Named turns come first, each shown by rows before and after it. Which turns, in which order, take the first row of each pair that follows to the second? Write the first one first, as in the answered first pair.
zavov:
[-25.7  -7.0  32.5   0.8   2.7   1.6  32.0  43.7 -13.6  19.3  15.4 -23.1
  21.3] -> [-31.7 -11.4  24.5   4.9  -8.1  -2.0  28.3  40.0   2.0  16.3   1.0 -43.6
  14.9]
[ -9.2 -11.0  36.1   8.7   3.5 -23.8  33.8  27.5 -21.9  24.3  31.3  -3.7
  12.4] -> [-30.2 -10.7  23.5  -7.0  -3.2 -14.3  29.3  34.7 -22.3  22.2  26.3 -30.4
   7.5]
[ 25.9 -23.5  39.9 -19.3 -16.9  11.1 -18.2   2.1  -2.1   4.0  11.0  36.1
  10.2] -> [ -0.4 -17.4  26.9 -38.1 -26.5  25.6 -24.5  16.1 -15.7   1.1   2.8  17.5
   7.6]
fum:
[  5.5  -4.0  -8.7 -13.9 -11.0  23.9 -14.6  -9.2  13.1  -8.1 -23.6   3.8
   5.0] -> [ 15.7  -6.9  13.4 -11.6   5.3  33.3  -9.0   0.2   7.4  -2.4 -12.5  22.5
  14.0]
[ 19.6  -1.9  31.3  20.8 -21.7 -14.5   2.6 -34.6  37.1  -0.9   6.5  -2.6
  -4.7] -> [ 20.2  11.1  40.1  33.4  19.6  -4.4  27.7 -13.3  21.7   5.5  15.4   6.5
   9.2]
[ 17.7 -28.0   4.3   3.2 -15.0   7.7  -2.1   1.0  17.8  -3.7  -8.1   7.6
  -7.2] -> [ 15.5 -19.4   3.0   8.9  13.6  14.5   9.5  16.3  14.4  -3.8  -6.0  12.3
  -3.2]
Ded:
[-30.2   1.5   2.4 -34.5 -38.2   6.9 -18.8   7.8 -12.6   3.8  -3.7   8.7
  -5.8] -> [-14.1 -14.1  30.4 -23.2 -22.4  10.2   4.8  26.2 -13.5  12.5   4.7  21.5
  11.0]
[ -3.8 -12.0 -11.2  20.3  30.8  26.9  23.2  21.1   2.1  -5.0 -11.3  21.5
  16.7] -> [ -7.6   3.9 -31.8  14.5  21.0  20.3  10.7   8.5   4.2 -19.3 -17.8  12.1
   8.7]
[  8.2 -17.0  -7.6  12.6  -8.4  -3.6  21.6   3.5  34.9  -4.2 -16.0 -21.8
  -9.4] -> [  9.1 -15.8 -16.8  10.6 -16.0  -0.6  20.7  -4.8  32.0  -5.9 -12.8 -19.7
  -6.7]
taguv:
[-16.7  10.3  22.6  -5.9  29.4  13.4  10.9  24.9 -37.4  19.9  16.3  14.6
  -2.9] -> [  4.8  10.1  30.5  -0.5  14.4 -14.8   3.9   1.7 -38.7  24.9  28.0  35.7
  -4.8]
[-13.1 -14.2  17.6  -5.3   8.5  -1.6  -0.8  20.5 -18.1  -1.1  -7.1  -4.2
   5.2] -> [ -5.4 -10.4  20.0  -4.2  -3.6 -15.6 -14.7  -3.5 -15.1  -3.0   5.6  11.9
   2.9]
[ -9.5  -9.7   3.3  30.7  32.6   1.6  27.6  31.0  25.0  -2.8 -10.8 -13.6
  18.5] -> [ 13.4   7.7  -7.5  26.5   6.8 -40.5  -3.8 -38.1   1.1 -12.3  13.2  22.3
  -1.7]
Pairs:
Each pair is 2 to 3 turns apart.
[ 23.0 -17.9   9.9  64.1  43.1 -12.1  58.9   3.2  37.8   6.6   7.0  16.5
  14.6] -> [-45.8 -22.2 -18.8 -34.5 -68.0  20.0 -14.1   1.3   6.1  -8.0 -32.1 -45.2
 -10.0]	zavov then zavov then fum
[-30.3  17.8  -7.8   6.5  11.2 -17.2  25.3  26.4 -19.4   7.3  11.3 -28.5
  -1.4] -> [-12.5   8.7  22.3   1.7  12.8 -15.5  31.0  25.5 -17.1  11.2  19.9   4.5
  11.9]	fum then fum then fum
[  1.2  -1.0 -14.3   3.7 -26.7 -18.9 -18.0 -39.3   9.6  -5.7 -21.2   2.7
 -27.5] -> [-24.0  26.3 -14.9   0.2  29.2  15.9   7.9  20.7 -19.5   1.5 -18.5  -3.1
 -15.1]	fum then fum then zavov
[ -3.1  29.1 -27.9  36.1  42.6  -9.9   1.5 -13.2  -1.7 -14.7  -4.2  -2.5
 -20.0] -> [23.3 17.2  9.8 40.3 51.4 -8.9  9.6 -3.1 -8.9 -5.5 15.0 32.3 -3.2]	fum then fum then fum
[ -7.7  14.2  11.7  23.0  40.3   4.8  35.8  34.2 -35.5  10.5  10.3   5.4
  18.5] -> [-32.3  34.9 -15.7  -8.9   2.4  -7.8   1.3  11.1 -63.8  -2.5  11.8 -10.8
  -3.8]	taguv then zavov
[ -5.9  17.5   0.4 -15.5   8.2 -16.0 -20.3 -13.8 -44.6   4.2  19.0  46.3
  29.0] -> [-17.6  10.2 -33.4  -6.6 -21.8 -33.8 -28.1 -42.7 -10.1  -5.8   0.4   0.0
  12.2]	fum then fum then zavov
[ 25.8 -38.5   7.2  23.8 -26.1 -21.7  14.7 -14.5  17.4   5.2   7.1  -0.3
   5.4] -> [ 11.6 -27.5 -21.9  27.4 -23.7 -22.9   6.4 -16.0  14.6  -5.8  -7.0 -23.3
  -3.2]	fum then fum then fum
[  0.5  16.5  -4.1  22.4  20.5 -25.2   9.2  -1.4 -14.7   5.3  21.5  11.9
  -3.1] -> [ -4.4  -9.5  -2.0   3.0 -33.7 -21.4  -7.9  -6.9  17.6  -0.8  -6.4 -27.0
  -7.2]	fum then taguv then fum
